One turn sends every row of this set to another row. A few are shown first. Where does it send the rows asked after them?
fusos: -3.6  -14.3  -12.7  1.4  -37.0  14.1  -0.1  11.9  6.6  5.5  -10.5  7.9  12.0  16.8  -2.7  -10.8  -20.4  11.6  -14.9  15.1  -20.6  -10.7
dibur: -5.8  -2.4  -28.3  20.0  4.0  11.0  -9.2  4.4  6.5  0.3  4.0  3.8  -8.4  14.6  -2.4  11.5  -34.4  21.7  -16.5  -32.8  14.7  -6.5
tibu: -11.4  -1.2  1.9  -3.7  25.2  10.0  -37.3  1.5  0.9  -11.2  2.8  7.1  -7.4  -0.8  -10.6  -7.2  -20.0  4.1  -28.6  -33.0  1.7  -3.2
regad: -1.9  8.1  5.4  29.7  11.3  -3.9  -21.8  -6.0  -5.4  -26.9  13.5  31.4  24.6  11.6  -4.0  -4.7  -2.1  8.0  -4.0  -5.8  -7.4  -7.1
lup: 19.6  6.7  15.9  10.7  -6.2  -20.9  -26.5  -7.1  27.7  1.8  -17.4  -4.6  8.3  15.4  10.9  -11.0  -10.1  14.2  -24.2  9.0  -18.8  -11.6
nimif: 8.1  2.8  -32.4  -6.6  3.1  -31.9  -30.5  -2.6  5.5  -13.1  2.7  15.0  -11.6  -0.4  -3.9  9.2  -26.7  8.6  -4.6  -34.4  -13.7  -31.0
Birib: 9.5  -5.7  4.6  2.4  -24.7  9.4  -21.0  -21.0  13.2  8.9  16.7  15.9  -6.2  21.4  -18.7  -21.0  3.7  19.5  -10.4  23.6  -17.4  -5.2
safi: -0.9  0.9  -2.2  6.7  -17.4  -7.4  -13.6  -5.5  29.2  6.3  -11.6  3.8  -13.2  17.8  -21.2  -11.7  -4.8  7.7  9.4  2.2  -38.8  -32.2
Pezu: 17.5  2.0  0.1  13.4  -18.7  -4.4  -24.0  -15.2  12.8  16.5  13.0  7.6  -10.1  27.2  -9.6  -10.5  -8.0  7.3  -13.9  31.3  -6.5  -11.8
fere: 16.9  10.1  -28.7  18.3  -3.1  -4.9  -26.8  20.9  -10.0  -13.0  1.9  10.0  4.0  14.3  -15.8  12.3  -33.7  3.0  -7.8  -20.2  5.5  -17.1
ropon: -26.4  6.1  -3.2  -11.7  -14.5  -0.9  -17.8  -17.2  24.5  -10.5  9.3  6.1  12.9  17.8  3.1  -26.5  -17.5  -5.4  -15.6  14.0  -6.9  -11.1
zin: -0.3  -14.6  -15.8  13.1  2.2  -3.1  -17.0  -4.2  13.3  -1.3  8.7  2.6  5.3  14.7  -14.2  -2.4  4.1  11.1  -18.0  -58.6  3.9  -18.6
kup: 6.3  15.1  -7.3  -7.7  -1.2  12.3  -39.0  4.5  -12.7  -25.2  15.1  9.4  9.3  10.9  -25.6  -13.1  -15.9  -1.6  -2.9  -33.5  -6.9  -4.0
gise: 15.6  -9.3  -14.4  -0.1  -20.8  -25.8  -26.4  -14.6  18.2  19.1  14.1  10.8  -11.9  17.5  -1.5  -8.2  -3.7  4.8  -20.1  29.0  -8.8  -18.8
kena: 2.1  -15.1  -19.2  -5.8  -10.9  -21.3  -25.0  -19.2  24.3  10.5  10.4  15.9  -0.8  12.5  7.9  -18.8  4.0  18.6  -13.7  30.8  -9.3  -7.8
rur: 9.5  9.4  -29.1  -10.4  10.7  -18.5  -30.5  0.4  10.5  -25.7  -3.7  10.4  8.7  -3.6  14.5  -3.7  -16.2  35.0  -3.1  -29.1  -4.1  4.2
parun: 4.4  1.8  -20.2  2.8  20.4  3.6  -28.1  19.2  7.6  5.6  -11.0  -10.3  0.3  6.4  5.5  -7.3  -4.4  21.4  -6.9  -32.0  1.5  10.5
kadid: -7.2  -0.3  -21.8  -17.2  3.8  -2.3  -21.9  -8.3  2.4  10.6  6.2  -3.0  -20.9  4.9  -0.4  -6.6  -22.3  4.4  -7.4  -50.0  -15.1  -14.7
Gegi: 4.2  -18.5  -8.2  -1.6  -21.3  -3.8  -12.7  -24.2  18.2  6.4  12.6  22.2  8.5  21.1  3.1  -21.1  9.8  27.5  -12.5  20.9  -14.4  -4.0
Divik: 8.2  4.1  -25.0  -1.3  -15.8  -0.2  -15.6  -7.3  8.1  -26.3  18.1  8.6  20.1  12.9  -10.0  -8.6  -5.9  30.9  -2.8  -50.1  -0.4  -1.0
kisot: 12.7  3.2  -6.0  13.9  -23.3  -7.0  -8.8  -4.1  -7.2  -13.7  22.5  25.5  -10.3  -6.7  -18.3  12.0  -33.4  21.0  -26.8  -15.7  -18.7  -12.0
Laba: 1.0  38.4  -24.3  6.4  -2.0  -17.8  -20.8  -4.4  12.6  -5.6  23.2  1.0  -24.5  -2.6  -0.6  -5.2  -26.5  11.7  8.8  -0.6  -16.1  -2.0
Zan: 19.5  13.5  -32.7  0.6  -21.2  -31.8  -12.4  4.8  -4.3  4.5  16.2  -3.7  18.5  10.7  24.5  -6.9  -4.7  10.2  -7.8  -19.6  -12.8  2.9
sef: 0.4  -6.4  -10.4  2.3  -30.0  -19.7  -15.8  -7.7  48.0  -8.9  10.4  -1.9  4.4  4.4  -13.6  -10.5  -4.7  19.5  -37.2  0.8  -0.5  -14.3
bidur: -0.4  -5.9  -23.0  -4.5  -9.1  -21.1  -26.8  12.7  6.7  -16.8  18.3  14.8  11.9  -10.1  -21.2  -18.5  27.8  7.9  -4.6  -19.9  -21.0  -4.1

bidur turns into -> regad
Birib turns into -> Pezu
Where do these go?
nimif turns into -> rur
safi turns into -> lup
tibu turns into -> dibur

One turn sends every row of this set to another row. A few are shown first. Where does it send the rows asked after them?
pavoz: 21.0  16.2  -1.8  8.6  4.1  -4.0  -3.7  -21.3  -11.1  1.5  -12.6  -18.3  8.4  -12.7  28.8  -10.2  -13.4  10.3  -2.3  -12.0  18.8  4.2
pepel: 31.0  10.3  4.9  -3.1  29.0  -12.2  17.2  -15.5  -28.6  20.8  35.6  -22.9  7.2  -10.0  32.1  2.3  10.0  -5.6  5.5  -21.9  8.5  -14.9
bozu: -8.6  50.5  3.1  4.6  17.7  -20.9  7.8  -27.0  -22.6  5.6  8.8  -16.1  -14.6  14.7  -5.0  -4.3  7.6  -40.2  4.6  -21.8  0.6  -21.0
dida: -10.1  22.1  -1.0  7.0  15.3  -20.9  -4.2  -9.9  4.9  -6.9  -0.3  -10.0  -12.2  28.1  -1.9  -5.7  -2.1  -32.6  5.6  1.8  0.0  -16.2
Kuzi: 47.5  24.8  -0.5  -18.1  26.8  -33.9  30.6  -21.7  -7.6  -11.3  -5.3  -16.1  4.9  6.5  0.0  -21.5  3.5  -14.3  -22.1  5.1  8.5  -16.2
lamo: 4.8  33.4  23.6  -30.0  26.4  -34.4  28.3  -24.1  -11.3  -2.8  21.3  -14.1  5.1  13.9  6.4  2.0  -5.7  7.6  -4.7  -20.8  28.3  -29.2
nizo: -11.3  31.3  7.0  -21.1  27.4  -34.0  15.0  -10.1  -36.4  -10.6  31.3  -9.0  5.5  11.3  24.5  0.7  10.3  -25.0  6.1  -28.6  1.3  -24.5
Bul: 10.3  -3.0  -29.7  -10.0  7.0  -21.6  2.9  -34.7  -11.3  -11.5  7.7  -23.0  -11.2  30.7  9.6  -22.2  6.8  -23.5  4.0  -27.7  -6.6  -16.3
Rap: 14.7  0.3  -38.4  -18.0  -1.0  -14.5  6.5  -5.5  1.1  6.0  -0.9  -22.7  -8.1  1.4  7.5  -33.8  -7.5  -25.2  -10.8  -18.2  7.7  -15.0
Dogiz: -14.6  37.3  -1.4  -18.6  14.1  -17.5  -14.6  -18.5  -24.9  -2.1  -18.5  -24.0  -8.9  0.2  -0.7  -8.0  14.3  -14.8  -9.5  -30.3  3.9  -3.9
nup: -2.3  20.9  -1.1  -10.8  13.8  -20.1  10.5  -20.8  -41.2  0.2  21.4  -13.9  11.4  -4.1  50.1  -7.3  4.1  -30.0  3.1  -26.3  7.9  -7.0
zive: 28.9  11.8  1.8  -1.6  9.8  -10.8  25.2  -5.2  -8.3  -1.3  8.4  -12.4  21.2  -15.6  35.8  -9.7  -16.3  9.6  -1.3  -4.3  21.3  -16.2
fozi: 31.8  28.2  -24.2  -11.7  22.9  -20.8  -6.5  -10.3  -6.2  -23.8  -5.1  -22.9  -16.8  16.8  17.3  4.2  9.9  -13.1  6.6  -11.7  5.5  10.7
Gik: 30.2  2.6  20.3  -9.3  19.6  -25.8  16.5  3.4  -10.7  11.9  31.1  -21.1  -10.0  -0.5  11.3  -12.4  9.5  -7.4  1.4  -14.4  -12.2  -38.6
pozoz: 45.0  14.1  -13.7  -27.8  10.9  -10.1  11.6  -4.3  -15.1  -12.7  -19.7  6.1  -5.3  -5.8  22.0  -24.3  -6.2  -14.9  12.7  -13.5  13.0  -16.6
ruvok: 1.2  37.0  1.9  -12.2  12.2  -11.4  0.2  -17.5  -9.6  -19.4  -29.3  -21.1  -7.0  4.1  -18.4  -10.7  6.8  3.0  -4.5  -14.5  6.7  -22.8
gade: 11.0  41.7  -8.0  9.0  24.4  -31.3  19.1  -20.3  -12.8  -2.6  16.3  8.1  -15.0  7.1  -14.2  -29.3  2.6  -17.0  11.7  -20.4  9.3  -37.3
feg: -0.3  14.8  8.7  -22.0  11.5  -17.6  35.4  -23.4  -13.5  7.3  25.5  -24.0  18.5  -26.9  -5.7  -27.1  12.4  -15.6  8.0  -22.9  13.1  -10.8
vop: 43.6  31.1  2.2  -13.7  18.9  -13.5  12.4  -17.4  -13.3  0.9  -31.4  -20.5  -1.2  -14.9  -0.3  -16.0  -13.5  -10.8  -2.4  -8.9  10.4  -1.6
Fiko: -1.0  17.2  27.9  -15.6  23.2  -19.1  24.3  -25.5  -14.8  -20.1  0.4  -29.8  -2.5  7.5  -3.9  -11.1  -12.1  -2.6  13.8  -2.0  14.6  -39.3
Dap: 34.8  26.3  24.5  -22.0  -13.2  -8.0  20.3  -39.5  -13.7  -19.8  11.7  -14.7  -1.3  -2.0  5.6  -18.8  -2.0  -6.8  16.2  -20.4  6.0  -10.2
des: 10.2  2.5  -14.1  -18.1  30.9  -22.2  19.4  -15.0  -9.1  18.4  24.8  -7.3  12.7  9.0  21.4  0.9  34.0  -4.1  -6.3  -29.3  10.4  -18.3
bulin: 6.1  37.5  15.5  -17.3  15.4  -20.8  -2.3  -17.3  -7.4  -13.8  36.9  -19.3  -4.4  -1.0  -17.2  -11.9  -4.6  -12.3  -0.4  -3.2  19.4  6.8
kagi: 12.6  30.5  9.6  -30.3  17.9  -10.0  28.6  -7.2  -20.1  -8.3  13.0  -15.2  -1.2  -14.4  6.6  -19.3  -12.0  0.7  3.0  -6.4  38.4  -42.8
suk: 23.7  1.2  -29.9  -20.3  15.0  -34.3  -2.9  -10.9  -4.2  5.1  26.5  -7.9  -7.1  18.1  20.5  -16.9  -11.5  -9.4  -3.2  -33.9  7.7  0.3
Vena: 25.1  10.3  -19.6  -3.6  -5.5  -5.2  23.2  -11.0  -1.9  3.9  -3.1  -26.8  -6.5  1.2  37.8  -2.2  21.5  -14.1  14.3  -28.2  -4.5  -18.0
galed: -8.0  27.2  -33.4  -2.1  26.1  -33.0  16.1  4.7  -0.4  8.9  6.3  -15.0  -2.9  -4.4  16.2  -7.9  7.8  -30.9  13.8  -26.9  7.3  0.9

vop turns into -> pepel
nup turns into -> Dogiz
Fiko turns into -> kagi
Where do these go?
galed turns into -> fozi
Rap turns into -> suk
bulin turns into -> Dap
nizo turns into -> ruvok
gade turns into -> Kuzi
pozoz turns into -> des

One turn sends every row of this set to another row. A few are shown first. Where does it send the rows asked after them?
Ros: -11.5  8.4  -27.2  -22.3  -13.7  -9.7  25.5  19.8  -28.8  -21.5  -5.0  10.3  2.0  11.6  0.2  1.4
pek: -25.4  11.4  -35.9  -28.7  -18.8  -0.8  4.6  26.8  -0.6  -14.4  -7.0  -2.4  18.9  -18.2  26.2  -3.9
fuvan: -26.9  -11.4  4.9  -10.7  8.9  -4.9  21.8  14.2  14.1  -5.8  5.2  -5.9  -9.5  -1.7  4.4  -25.0
sazas: -24.7  -8.5  1.5  -12.6  4.5  -8.7  22.7  18.3  19.5  -8.5  6.2  -10.3  -15.6  -3.7  5.4  -19.5
kimeb: -32.7  19.3  -2.6  2.7  -8.5  0.3  -4.0  23.8  15.3  -9.0  -27.2  -5.8  22.2  -11.6  22.7  15.3
guzo: -1.5  14.8  14.6  4.6  -6.9  -19.5  11.8  10.7  -20.9  -45.4  10.4  -20.7  19.8  -14.7  11.4  1.7
vefa: -31.3  6.0  -24.7  -21.5  -11.7  8.9  3.3  17.3  -8.2  -10.4  -10.0  7.2  36.5  -13.4  21.7  -21.0
Vitut: -15.4  10.1  -1.7  -5.7  -12.1  0.4  24.6  9.9  -15.0  -31.9  -13.9  17.0  33.2  12.9  -5.9  -27.0
minas: -36.2  13.5  -1.3  4.3  -1.8  5.6  -4.7  19.2  2.9  -1.0  -26.4  0.9  27.7  -7.8  20.9  9.5
Ruzu: -25.8  15.4  -20.5  -18.8  -22.4  2.2  4.7  24.8  14.6  -25.9  -12.4  -2.5  35.2  -20.0  23.2  -18.0
Riliv: 12.7  18.6  13.7  -5.6  11.1  -12.6  5.2  16.8  8.6  -21.9  22.7  1.9  14.2  18.7  10.2  2.1
runa: -5.3  9.3  15.5  5.2  0.4  -14.2  11.9  5.1  -33.6  -36.6  11.1  -13.7  24.4  -11.5  10.2  -3.1
Zalov: 11.3  16.0  13.6  -5.4  13.9  -10.5  5.0  14.3  2.7  -17.6  23.0  5.0  16.0  20.4  9.4  -0.1
Sini: -4.4  22.8  -11.6  -12.6  -28.7  -15.4  27.0  25.4  8.4  -47.7  -12.5  -1.0  11.1  3.5  -1.0  -5.8
luzuz: -2.8  11.5  6.5  -0.4  -2.4  -19.7  12.3  10.2  -33.9  -36.2  13.7  -18.2  11.7  -13.1  12.9  8.5
kinus: 12.4  16.9  9.6  -7.9  12.4  -13.1  5.0  16.6  2.6  -18.1  23.9  2.8  10.5  19.6  10.5  4.8
Sizop: -33.9  14.4  -10.6  -1.8  -3.9  1.2  -4.6  23.0  1.8  0.3  -23.4  -3.2  15.7  -8.5  23.7  20.3
rabas: -25.3  -8.4  7.9  -8.5  4.8  -6.4  22.4  15.9  24.5  -12.6  4.0  -9.0  -7.7  -3.7  4.2  -26.3

guzo turns into -> runa
sazas turns into -> rabas
Where do these go?
vefa turns into -> pek
Sizop turns into -> kimeb
Riliv turns into -> Zalov
Vitut turns into -> Ros

One turn sends every row of this set to another row. A few are shown first. Where does it send the rows asked after them?
doso: 10.5  -0.1  -5.1  -11.0  -0.6  -4.2  11.2  -19.2  8.7  35.2  -5.6  17.0  -1.2  3.4
furad: 18.8  -23.9  -7.0  -15.6  -3.5  -9.8  -2.2  0.8  -2.7  -1.6  -6.4  14.2  28.9  7.6
bif: -5.6  -10.7  -15.2  7.7  -17.7  -13.5  -15.3  4.7  11.6  -3.9  -1.4  -9.5  -11.5  12.5
nosa: -26.1  8.1  -4.4  -24.0  10.3  3.6  -15.2  24.6  -10.6  -8.3  0.7  -10.7  0.8  5.1
Ved: -11.6  -2.7  28.0  4.2  1.3  -5.0  -4.2  -18.3  -16.3  12.7  7.8  -2.6  27.5  0.5
kep: -13.3  -8.7  11.0  -21.6  -22.9  -9.9  12.7  2.2  11.1  -14.3  10.0  -12.1  -8.4  11.7
mazom: 1.4  17.0  -12.0  -34.8  7.2  5.4  4.1  10.0  -3.5  -7.5  -15.3  0.8  -17.5  -1.9
kuzol: -18.9  -11.2  -3.8  -6.4  -17.1  10.1  11.2  0.6  -1.6  -4.0  -8.3  -29.4  -18.5  6.0
balud: -1.5  10.9  -13.1  -0.9  3.9  -3.1  2.7  12.5  -25.7  19.0  -0.4  9.5  18.4  -30.7
rone: 3.9  -6.7  -1.6  -2.7  -4.1  -0.6  -13.9  18.4  -10.3  18.3  -0.2  21.3  21.8  -25.2
lika: -13.8  7.6  6.0  -5.0  -17.4  -6.0  13.2  8.4  10.5  -23.4  18.8  -3.9  -6.0  3.7
tup: -11.2  -3.9  -8.5  -39.3  -4.3  -9.4  -12.0  -10.3  -2.6  5.5  9.4  5.2  -16.7  -3.2
dibe: -3.0  -9.2  -6.9  -9.1  -13.2  -13.0  -8.5  13.2  8.8  -11.1  -7.7  -21.7  -6.1  22.2
fiti: -6.7  -4.6  -9.5  4.0  -19.8  15.2  9.4  -3.6  4.6  -10.3  -0.3  -12.9  -25.7  -4.2
rup: 3.3  5.0  24.2  10.0  5.2  15.8  9.1  -2.5  -10.6  8.6  -26.5  -1.7  19.2  -0.4
fepu: 26.1  13.9  -8.5  -9.0  15.1  13.3  -5.5  -6.3  -6.8  4.5  12.7  -3.4  9.3  8.4
varun: -4.9  -24.6  12.0  -14.7  -4.8  3.1  8.4  10.0  -4.4  -8.0  3.2  13.2  36.7  2.2
nira: -9.9  12.5  9.4  3.7  13.0  27.6  14.6  19.8  -1.4  10.9  -6.5  -1.5  18.0  5.1
fosef: 7.5  3.7  19.3  -0.2  -1.0  -7.4  14.8  -22.4  -5.1  20.6  -22.9  11.7  11.4  -2.1
Rumeg: 18.8  7.4  13.1  1.5  9.5  -5.0  -11.3  -19.8  -18.5  1.8  0.0  -6.1  21.9  6.0
Taser: -38.6  -7.0  -1.1  -25.0  -2.9  1.4  -1.5  9.5  0.5  16.0  -14.9  3.1  -12.5  -4.1
Bika: -21.7  12.9  -13.8  7.0  -11.3  -24.9  19.0  7.8  4.9  -2.6  -6.6  -9.0  -10.1  6.1
pak: -0.6  1.1  -8.2  -3.9  -2.8  7.9  0.8  1.3  -24.4  21.7  3.6  11.8  10.9  -36.1
Gan: -13.5  -10.4  -15.5  -8.0  0.5  -10.2  30.6  -15.6  -25.0  14.8  -8.9  0.1  19.4  -9.2
Suv: -10.6  8.1  -10.8  -14.0  -11.5  -21.7  23.1  -0.7  -1.2  -4.6  -9.8  -21.2  -13.5  11.9
bobo: 0.4  -11.3  -17.1  -3.2  6.1  17.9  20.6  -7.2  -29.3  1.1  -12.5  -11.4  16.6  -9.4
Kedu: 9.6  3.2  1.7  -10.8  -3.9  -0.8  -2.1  15.1  -10.3  8.9  7.1  25.7  20.7  -28.1
kere: -28.1  -4.2  10.4  -2.1  3.0  -3.3  1.0  -4.8  -1.5  31.2  17.7  3.4  19.9  6.0

fosef turns into -> Rumeg
bobo turns into -> varun
Where do these go?
nosa turns into -> Taser
lika turns into -> Bika
kep turns into -> Suv
balud turns into -> rone
nira turns into -> kere

